128 stands for zero in the data rows.
Here is a table of points, one per row:
[132  96  77  46 107 116 148 153 130  95 141  73 166 141  94 160  84 125
  69 122  64 185 167 122 131 149  84 186 195  97 130 100 201  81 149 101
 127 143  97 154 126  94 140 181 148 172 125 152 164 170 205  72  94 111
  80  75 151 192 117 155  89 255 116 118]
[ 51 126 126 115 189 170 121 154 133 176 131 103  67  28  60 151  90 151
 114 121 164  90  71 128 120 133  92  31 168 169  76 108 104 131 107  94
 130 136  81 168 103 151  64 101 152 182 152 111 120 186 183 148   3 199
 149  50 158 123  89 207 153 101 116  79]
[121 137 128 169  85 176 195  60 122 137  96 125 153 137  64  73 105 173
 181 152  88  64 128  60 148 118 119  93 129 158 122 199 190 164 109 109
 144 133 102 111 168 182 145 164 180 135 211 104 153 214 115  79 205  79
 115 181  84 177 114  92 127 130 193  53]
[162 108 151 170 131  72 196 122  59  66 116 107 100  85 123 173 180  48
 125 120 122 222  74 216 148 145 164 166 140 149  78 170 148 149  88 154
 127 132 135 124  80 159  79  68 120 177  93 119  89 174 110 163  88 108
 146 164  53 130  86  55  89  63 204 143]
[160 159 133  57 117  94  98 204  18 192 160 206 202 130  92  79 191 136
 108 176 153  95  86 116 156 175 114 151 149 143 145 113 131 145 124 149
 122  99 114 115 172  66  71 184 119 151 105 169 165 124 109 181 167 152
 106  60 177 130  66 129 103  51 145 154]
[187  67 150 129 190 195 108  84 166 219 132  80 107 172 174 126 192 120
  73 113 101 164 154 124  84 185 190 166 154 177 129 169 101 123 153 104
 171 138  81  50 154 228  86 155 132 118  78 123  66 105 134 139 144 166
 130 106 161 159 132 139 118 160 156 134]
[150  82 151 100 117 116  76  76 158  78  90 149  24 129 113  95 140 125
  48 126 136 143  18 111 184 163  86 158 114 131 134  72 141  98 112 175
  80 118 160 173 168 181 137 132 191 112 165 153 142  28 153 136  85  76
 149 166 166 142 181 205 143 115 184 117]
[129 168 140  86  40  81  93 155 141 155 188 128 110 167 208 150  88 129
 167 116 158 127 137 154 140 179 126 154 123 144 177 244  98  93  73 152
 182 160 124 152 131 136 110  38 188  84 149  59 132 114 135 159 131 176
 109 143 184  89 149  89 156 131  89  58]
[ 58  86 115 145 152 122 124  97 112 151 134 208 207 119 139  69 137 115
 125 131 127 168 171 186  92  98  56 101 159 141 178  91 141  94 160 113
 120 128 217  89  93 187  63  58 101  98 188 163  97 113  90 120 166 161
 139 139 175  68 146  96  68 190 144  78]
[ 99 113 126 171 178 142 107 113 112   0 137 110 151 182  69 134 191 121
 107 178 114 163 149 196  87 126 131 128  74  73 115 181 100 205 171 105
 163 191 108 118 130  92 165 125 171  94 133 139 203 164 114 196  81 116
 130 102 235 193 176 125 156 108  49  86]
[150 105 128 221  87 106 139 237 124  41 118  81 113 163 147 108 114 136
  67  66 108 104 121  91  69 130  79 120  82 239 159  76 117 113  55  75
 164 104 138 122 161  87  88 192 107 126 144 114  96 120 151 148 144 158
 198 105 132 102 151  98 103  94  67 108]
[209 113 117  96 117 172 205 149 169 141 151 114 131  94 148  90 118  77
 129 136 114 139 136 110 146 122  98  54 116  82 199  70 125 118 114  64
 195 175  76 146  97 127  80 127  73  68 117 206 156 118 119  93 108  99
  61 171 170  65  68 220 192  68 175 115]
[135 149 161 150 121  75 158  91  61 128 180  89  88 125 158 129 123 218
 135 154 123 137 177 203 200 158  97  74  47 125  72 152 136 143 104  95
  97  95 109 102 164 164 138 165 130 117  91 145 164 131 165  67 125 163
 134 149 141   5 137 136 121 211 101 179]
[134  96 118 130 172 122 134 162 114 161  35 110 165 160 162 158 111 170
 221 102  84 244 112  88 167 147  66 138 117  92 152 136  55 147 183  84
  85 150 109  89 115  95 163  96 229 156 116 109 133  87  87 115 100 110
 111  85  41 119 139 153  83  82  98 140]
[115 172 130 134 120  85 100 119 115 155 138  46 118 182  69  84 137 146
 151 179 171 119 117  90   5  96 130 172 172  75 106 100 111 125  94 113
 100 114 117 172 112 138 122 106 155 116  96 100 211 146  64  33 150 126
 192 193 133 114 186 123  51  95 188 177]
[179 162 104 180 117 141 154 145  49 190 120 165  86 176  88 140  78  84
  63  66 148 185 175 102 159  52 151 112 142  33 141 114 154 177  61  75
 113  51 155 151  74 159 188 118 102 120 131  95 127  95 133 160 142 135
 156  42 142 150 137 180 176 153 189  90]
[ 86 181 112  78 154 177 163 137 191 110 166 165 176 189 136 178 133 142
  71 135 126 172 132  82 118 103 111 154 110 125  20  39 105 126 141 175
 219 164 121 145 139 144 148 154 175 133 132  49 106 143 128 190 134 123
 140 139 108  64  94 104 191 152 238 164]
[123 121 176 178 189 143 116 132 142 175 121 136 167  99 179 116  19 164
 120  58 128 173  53 130 122 119 184 131  82 141 129 145 165 123 152 157
 129 189 148 197 156  42 124 127  77 103  84 173 216 143 164 121 158 201
 110 148 147 209 148  89 109 153 188 152]
[142 196 128  91 123 169 174 129 115   6 141 136 134 141 171  86  37 164
 140 154 131  53 114 138  94  71 138 159 141 165 135 195 128  87 201 150
  85  83 109 119 131 214 141  97 120  95 114 169  90  54  83 173  79 145
  98  68 122 175  93  97  69  87 150 178]
[ 98 101 122 127 154 122 148 196  60 191 108 170 107 188 171 117 152 121
 150 170 164  69 161 147 103 125 107 160  83 158 183 146 107 104 151 222
 174 106 182 116 112 143 142 168  87 129 100  62 130 175 127  86  25  80
 109 154  59 178 136 173 159 170 169 104]
[ 96 191 180 135 119 107  28 190 137  65 144 122 136 150 144 163 174 150
 126 119  76  84 163 115 153 127 133  60 187  85 131 185 127 138 192 107
  55 177 128 115 101  99 110 118  76  78 166 117  11 165 169 119 140 109
 111 166  79 118 121 173 134 110 225 148]
[109 147 153 156  95  78 116  54 161 100 121 151 168 124 172  97 143 115
 218 105 217 216 198  84  85 143 169 123 109 148 108 166 158 107 170 157
  94 103  95 152 119 142 119 181  73 160 163 135 178 100 135 207 133 116
 189 164 106 101  69 196  98 137  94 111]
[141 130 155 109 142  37 114  72 105 171 114 119 160  45 192 116 130 128
 137 145  60  75  62  87  94  83 165 164 129  64 182 121 153 201 145 191
 111 206 117 123 161 149 174 118 107 107 135 134 105 157 144 122 141  77
 204  60 159  73  86  73 165 145  49 129]
[169 137  73 142  83 153  96  60 139 132  77 164 217 119 158 159 212 167
 155 142 134  99 115 164  79 113 134 170 142 161 135  99 171  88   3 115
  72 128 105 152 125  95 173 121 133 161 144 192  97 127 186  94  87 155
  56 105 138 115 154 135 210 100 128 153]
[ 87 118 172 131  93  84 108  34 190 109 129 179 134  61 124 126 126 122
  75 104 132  71 214 130 119 151  56  88 123 120 177 112  75 197  58 134
  85 149  89 117 125 116 116 147 160 126  25  86 125  91  71 107 141 116
 102 154  91 227 114 123 133 178 139 147]
[112 155 157 108 206 146 193 117  76 118  80 159  95 116  92 127 112 120
 137 158 145  93 182 112 207 143 156 229 204 188 113 124 100  96 100  97
 134 194 123 151 122 112 107  93  91 104 108 130 118 182  99 149 208  75
 128 145 102 106 199 185 161 164  36 165]
[107 124  78 161 113 150  76 169 194 142 189  65 107  56 109  83 168 148
 221  99  83  97  75 175 193 109 105 182  84 128 117  73 199 122 119 115
 133 124 171 142 104 131 177 138 129  72  62  77 134 108  96 217 128 135
  99 124  93 145 138 160  94 110 119 114]
[177 100  96 123 148 110  84 233 129  98 143 139 141  24 115 181 124 156
 137 132 180 128 158 114  63 135 113  90 127 140  31 158 139 190 186 160
 148  86 147 139  97 193 140 114 137 119 123 150 141  36 167  72 222  94
 102 159 117 161 149 119 165  93  69 129]
[127 135 125  87  94 173 115 133 103 171 205 136 147  57 121 206  93  95
 131 100 182 126  95 179 139 115 233  73 157 159 185  57  69 160 153  70
  85 129 115 111 165 135 138 195 161 133 202 130 126 151 106 141 105  46
 126 166  83 135 202 117 100 141 109 123]
[153 137 127 113 151 130 152  88 111 100 115  76 124 109 105 201 123 129
 211 127  97 105 219 107 187 171 184 140 103 100 145  47 104 119 107 210
 151  52 189  96 157 112 128 122 120 147 179 132  78 145  80  85 138 225
 186 177 186 190 100 116 138  85 130 124]
[148  98 126 190  80 145  92 116 172 153 153 220 111 175  72 173 106  87
 170 170  14  95 150  77 162  99 158 127 125 159  86 144 146  80 175  99
 126  91 114 156  99  58 115 115 108 203  56 142 126  57 119 122  93  83
 167 134 188  71 166  64 111 124 111 117]
[111 141 150 133 179 176 129 119 162 129  81  75 138  82 137 117 159  71
  27 191 116  93  86 153 120 136 159  67 122  83 146 187 103  91 125 144
 195  58 169 209 172  35 157 117 128 181 176 117 116  89  95 135 152 135
  75 128  38  70  74 168  94 207  96 125]
[ 77 126 113 106  84  94 186 124 207 159  81  78  69 188 198  55 119  83
 114  85 130  79 172 155 124 159 148 111 109  88  33  74  99 118 140 147
 144 138 145  73 117 105 123  81  96 189 179 156 142 152 192 142 174  91
  80  73 140 145 192  71  90  38 107 128]
[161  87 106 127 123 144  91 164 150 182 125 150  97 255 122 122 137 117
 114 104 176 107  61 149 157  97 109 123 130 116  84 129 155 130 133 145
  99 151 100  77 110 135 161 130 100  96 163 173 126 160  68 108 118 158
 176 177  82 152  38  44 155 168   2 157]
[ 84 116  76  88 110 156 142  94 151  84 121 149  65 106  57 137 133 129
 141 125 214 195  77  87 128 102 135 126 130 128 228 179 123  98 173 124
 119  83 191  59 118  73 147 135 102 117  74  93  98 155 181  80 170 182
 117 109 138  88 136  72 175 110 109 184]
There is one direction along which these points spread out most. How far along it is each point below, from 0 to 99? 50 is the average, and the first point above lies past it. One standard deviation of the points above along it is 16.
[ 58  86 115 145 152 122 124  97 112 151 134 208 207 119 139  69 137 115
 125 131 127 168 171 186  92  98  56 101 159 141 178  91 141  94 160 113
 120 128 217  89  93 187  63  58 101  98 188 163  97 113  90 120 166 161
 139 139 175  68 146  96  68 190 144  78] 40
[134  96 118 130 172 122 134 162 114 161  35 110 165 160 162 158 111 170
 221 102  84 244 112  88 167 147  66 138 117  92 152 136  55 147 183  84
  85 150 109  89 115  95 163  96 229 156 116 109 133  87  87 115 100 110
 111  85  41 119 139 153  83  82  98 140] 43
[112 155 157 108 206 146 193 117  76 118  80 159  95 116  92 127 112 120
 137 158 145  93 182 112 207 143 156 229 204 188 113 124 100  96 100  97
 134 194 123 151 122 112 107  93  91 104 108 130 118 182  99 149 208  75
 128 145 102 106 199 185 161 164  36 165] 49
[ 84 116  76  88 110 156 142  94 151  84 121 149  65 106  57 137 133 129
 141 125 214 195  77  87 128 102 135 126 130 128 228 179 123  98 173 124
 119  83 191  59 118  73 147 135 102 117  74  93  98 155 181  80 170 182
 117 109 138  88 136  72 175 110 109 184] 44
[187  67 150 129 190 195 108  84 166 219 132  80 107 172 174 126 192 120
  73 113 101 164 154 124  84 185 190 166 154 177 129 169 101 123 153 104
 171 138  81  50 154 228  86 155 132 118  78 123  66 105 134 139 144 166
 130 106 161 159 132 139 118 160 156 134] 51
[177 100  96 123 148 110  84 233 129  98 143 139 141  24 115 181 124 156
 137 132 180 128 158 114  63 135 113  90 127 140  31 158 139 190 186 160
 148  86 147 139  97 193 140 114 137 119 123 150 141  36 167  72 222  94
 102 159 117 161 149 119 165  93  69 129] 41
[153 137 127 113 151 130 152  88 111 100 115  76 124 109 105 201 123 129
 211 127  97 105 219 107 187 171 184 140 103 100 145  47 104 119 107 210
 151  52 189  96 157 112 128 122 120 147 179 132  78 145  80  85 138 225
 186 177 186 190 100 116 138  85 130 124] 37
[ 51 126 126 115 189 170 121 154 133 176 131 103  67  28  60 151  90 151
 114 121 164  90  71 128 120 133  92  31 168 169  76 108 104 131 107  94
 130 136  81 168 103 151  64 101 152 182 152 111 120 186 183 148   3 199
 149  50 158 123  89 207 153 101 116  79] 95
[179 162 104 180 117 141 154 145  49 190 120 165  86 176  88 140  78  84
  63  66 148 185 175 102 159  52 151 112 142  33 141 114 154 177  61  75
 113  51 155 151  74 159 188 118 102 120 131  95 127  95 133 160 142 135
 156  42 142 150 137 180 176 153 189  90] 72
[160 159 133  57 117  94  98 204  18 192 160 206 202 130  92  79 191 136
 108 176 153  95  86 116 156 175 114 151 149 143 145 113 131 145 124 149
 122  99 114 115 172  66  71 184 119 151 105 169 165 124 109 181 167 152
 106  60 177 130  66 129 103  51 145 154] 55
[107 124  78 161 113 150  76 169 194 142 189  65 107  56 109  83 168 148
 221  99  83  97  75 175 193 109 105 182  84 128 117  73 199 122 119 115
 133 124 171 142 104 131 177 138 129  72  62  77 134 108  96 217 128 135
  99 124  93 145 138 160  94 110 119 114] 52
[209 113 117  96 117 172 205 149 169 141 151 114 131  94 148  90 118  77
 129 136 114 139 136 110 146 122  98  54 116  82 199  70 125 118 114  64
 195 175  76 146  97 127  80 127  73  68 117 206 156 118 119  93 108  99
  61 171 170  65  68 220 192  68 175 115] 86
